In the data rows, 128 means zero.
Some points, one per row:
[117 139 116 130 139  99 119 112 222  85 146 111]
[ 99 126 169 129  92 152 112 136 107 127 142 126]
[118 131 127 143 146 126 107 118 184 107 148 125]
[158 120 101 120 152  94 150 111  82 159 123 123]
[114 125 143 147 152 146  89 122 206 109 174 110]
[ 96 138 153 149 121 160  96 135 161 118 141 137]
[ 81 159 174 176 151 167  71 132 255 103 167 165]
[ 81 171 164 125 135 110  95 131 200 117 157 167]
[159 130  90 122 149  95 163 117  66 152 111 132]
[105 132 143 159 138 159  95 124 208 104 151 118]
[169 110  78  85  97  86 210 131  54 121  64  92]
[152 149 107 145 142 129 148 135  99 163  69 194]
[159 107 102 140 165 135 122 110 137 130 156 102]
[ 98 142 151 159 162 147  77 117 223 111 181 131]
[109 119 128  83  94  87 140 135  50 141 144 104]
[ 83 150 162 144 151 130  69 114 230 104 207 136]
[157 120 106 102 130  94 153 127  37 172 121 119]
[124 120 145 132 115 154 115 137 129 126 129 117]
[104 147 133 116 128 102 122 133 152 118 142 130]
[ 62 136 175 128 129 123  61 124 209 100 218 109]
10 more points follow, each with its number after it:
[108 164 121 150 172 102 107 111 255 102 152 160] 0
[208  86  82 104  98 134 210 151   0 209  36 116] 1
[172 133  79  90 101  69 209 136  40 156  45 141] 2
[ 72 154 179 129 119 123  72 130 230 100 199 139] 3
[104 131 141 155 161 133  89 122 202 112 175 130] 4
[124 120 127 131 138 130 117 122 187  95 160  97] 5
[141 132 120 147 149 141 126 120 108 157 125 149] 6
[177 114  93  90  89 118 208 147   0 183  43 138] 7
[167 121  92 126 125 119 164 125  42 162  83 132] 8
[186 123  82  84  97  96 212 147   0 202  42 142] 9
Which two of these numbered points are nearest to each point below, ignoring the direction in which the first points spread most? Their numbers follow each, nearest first.
[ 87 147 166 127 125 115  87 130 206  98 180 144] > 3 4
[127 142 127 111 113 105 153 134 118 126  98 152] > 2 9
[  0 169 217 176 173 146   0 108 255  24 255 112] > 3 4
[107 120 154 131 116 131  98 126 141 121 176 102] > 3 4
[ 90 150 157 167 183 131  59 104 241 106 209 140] > 4 6
[ 85 137 161 144 126 148  94 119 255  77 167 119] > 5 2
[145 118 129 147 141 159 109 124  89 155 136 130] > 6 8
[144 140 110  93 105  81 170 139  99 140  92 132] > 2 3
[141 112 106 154 166 131 109 112 158 134 148 122] > 4 8
[108 147 133 153 163 124  91 115 237 103 170 135] > 4 0
